In the data rows, the value 50 means zero.
Here are some points, one per row:
tensor([56, 60, 79, 46, 75, 45, 74, 51, 45, 62, 55, 23, 38, 69, 59, 53, 42, 42, 42, 42, 54, 45, 23])
tensor([61, 53, 46, 58, 82, 54, 52, 50, 18, 42, 57, 55, 36, 41, 49, 56, 73, 34, 62, 21, 34, 60, 59])
tensor([62, 54, 53, 55,  3, 34, 51, 52, 66, 44, 33, 61, 76, 70, 75, 35, 54,  5, 54, 38, 62, 40, 55])
tensor([43, 54, 81, 40, 47, 51, 48, 54, 45, 43, 54, 23, 45, 72, 52, 60, 64, 57, 19, 46, 44, 56, 25])
tensor([32, 58, 47, 76, 53, 46, 53, 52, 47, 46, 60, 75, 36, 61, 22, 53, 48, 71, 52, 39, 29, 62, 37])
tensor([58, 29, 66, 47, 58, 58, 48, 44, 27, 44, 57, 36, 35, 40, 24, 60, 82, 52, 42, 17, 30, 46, 72])
tensor([64, 47, 60, 53, 61, 52, 30, 52, 26, 70, 58, 57, 25, 51, 33, 48, 40, 50, 47, 48, 40, 49, 48])
tensor([58, 53, 56, 46, 29, 52, 52, 51, 60, 52, 46, 61, 79, 62, 76, 52, 42, 50, 50, 50, 63, 42, 46])
tensor([31, 35, 48, 24, 40, 53, 32, 40, 94, 43, 31, 20, 55, 14, 34, 46, 42, 73, 61, 84, 62, 48, 57])
tensor([50, 47, 24, 56, 36, 53, 44, 43, 29, 59, 53, 63, 64, 51, 70, 47, 46, 51, 59, 52, 61, 40, 48])
tensor([28, 33,  5, 48, 45, 44, 45, 45, 26, 50, 57, 55, 64, 15, 82, 35, 27, 54, 45, 61, 67, 39, 60])
tensor([26, 46, 45, 40, 90, 42, 36, 53, 55, 49, 46, 61, 58, 56, 32, 53, 19, 99, 21, 48, 34, 99, 44])
tensor([44, 45, 39, 49, 47, 47, 46, 43, 99, 45, 45,  8, 64, 34, 42, 53, 59, 80, 66, 95, 69, 46, 56])
tensor([52, 58, 49, 51,  3, 32, 47, 45, 67, 56, 35, 57, 71, 70, 66, 41, 47, 10, 48, 45, 63, 44, 56])
tensor([59, 52, 53, 48,  3, 34, 48, 51, 54, 46, 32, 57, 70, 71, 71, 36, 50,  8, 59, 47, 62, 45, 55])
tensor([59, 62, 47, 56,  8, 58, 45, 52, 61, 47, 49, 61, 59, 70, 48, 40, 54,  5, 55, 42, 55, 34, 54])
tensor([53, 60, 47, 53, 65, 58, 51, 57, 43, 41, 56, 58, 42, 67, 49, 53, 51, 43, 52, 42, 50, 72, 33])
tensor([45, 56, 53, 51, 49, 67, 32, 55, 77, 47, 45, 33, 57, 28, 51, 47, 55, 75, 76, 99, 57, 50, 49])
tensor([48, 46, 40, 51, 46, 46, 47, 51, 96, 43, 48,  6, 60, 31, 44, 48, 53, 78, 65, 82, 63, 48, 48])
tensor([58, 61, 51, 55, 31, 54, 56, 45, 62, 46, 42, 60, 84, 54, 78, 49, 49, 46, 50, 49, 63, 45, 43])
tensor([48, 48,  4, 59, 34, 57, 66, 50, 20, 39, 63, 58, 53, 12, 90, 34, 39, 39, 71, 46, 59, 32, 66])
tensor([52, 56, 69, 55, 55, 47, 63, 44, 42, 56, 52, 53, 28, 66, 60, 54, 34, 47, 17, 53, 49, 47, 40])
tensor([51, 31, 55, 48, 88, 49, 46, 55, 19, 41, 58, 66, 38, 41, 43, 59, 62, 41, 50, 28, 38, 57, 60])
tensor([54, 66, 69, 49, 52, 47, 69, 57, 50, 57, 50, 57, 43, 64, 55, 50, 45, 51, 20, 56, 55, 42, 42])
tensor([59, 46, 59, 43, 56, 58, 36, 45, 23, 69, 55, 57, 24, 47, 33, 55, 42, 49, 44, 52, 36, 51, 54])
tensor([56, 56, 49, 52, 43, 51, 38, 55, 93, 44, 50, 59, 62, 58, 47, 55, 50, 47, 76, 58, 65, 41, 48])
tensor([59, 29, 53, 43, 65, 56, 43, 48, 30, 50, 55, 38, 30, 41, 20, 59, 88, 53, 38, 18, 31, 60, 65])
tensor([43, 62, 46, 46, 58, 46, 77, 49, 44, 43, 55, 65, 32, 54, 27, 54, 39, 57, 54, 49, 36, 51, 49])
tensor([65, 36, 59, 55, 89, 52, 36, 62, 33, 79, 54, 44, 32, 38, 35, 56, 53, 31, 49, 45, 35, 39, 67])
tensor([23, 57, 49, 46, 88, 58, 91, 49, 50, 47, 47, 72, 40, 54, 33, 60, 50, 90, 54, 50, 34, 46, 39])
These points spread out most along one direction. Where along it does each point below lie, from 0 to 99? 50 is the average, and the first point above lies past it.
tensor([56, 56, 49, 52, 43, 51, 38, 55, 93, 44, 50, 59, 62, 58, 47, 55, 50, 47, 76, 58, 65, 41, 48]) 36
tensor([48, 46, 40, 51, 46, 46, 47, 51, 96, 43, 48,  6, 60, 31, 44, 48, 53, 78, 65, 82, 63, 48, 48]) 37
tensor([43, 54, 81, 40, 47, 51, 48, 54, 45, 43, 54, 23, 45, 72, 52, 60, 64, 57, 19, 46, 44, 56, 25]) 57
tensor([62, 54, 53, 55,  3, 34, 51, 52, 66, 44, 33, 61, 76, 70, 75, 35, 54,  5, 54, 38, 62, 40, 55]) 22
tensor([52, 58, 49, 51,  3, 32, 47, 45, 67, 56, 35, 57, 71, 70, 66, 41, 47, 10, 48, 45, 63, 44, 56]) 25
tensor([50, 47, 24, 56, 36, 53, 44, 43, 29, 59, 53, 63, 64, 51, 70, 47, 46, 51, 59, 52, 61, 40, 48]) 42
tensor([44, 45, 39, 49, 47, 47, 46, 43, 99, 45, 45,  8, 64, 34, 42, 53, 59, 80, 66, 95, 69, 46, 56]) 35
tensor([51, 31, 55, 48, 88, 49, 46, 55, 19, 41, 58, 66, 38, 41, 43, 59, 62, 41, 50, 28, 38, 57, 60]) 71
tensor([64, 47, 60, 53, 61, 52, 30, 52, 26, 70, 58, 57, 25, 51, 33, 48, 40, 50, 47, 48, 40, 49, 48]) 64
tensor([31, 35, 48, 24, 40, 53, 32, 40, 94, 43, 31, 20, 55, 14, 34, 46, 42, 73, 61, 84, 62, 48, 57]) 38
tensor([43, 62, 46, 46, 58, 46, 77, 49, 44, 43, 55, 65, 32, 54, 27, 54, 39, 57, 54, 49, 36, 51, 49]) 61
tensor([61, 53, 46, 58, 82, 54, 52, 50, 18, 42, 57, 55, 36, 41, 49, 56, 73, 34, 62, 21, 34, 60, 59]) 68
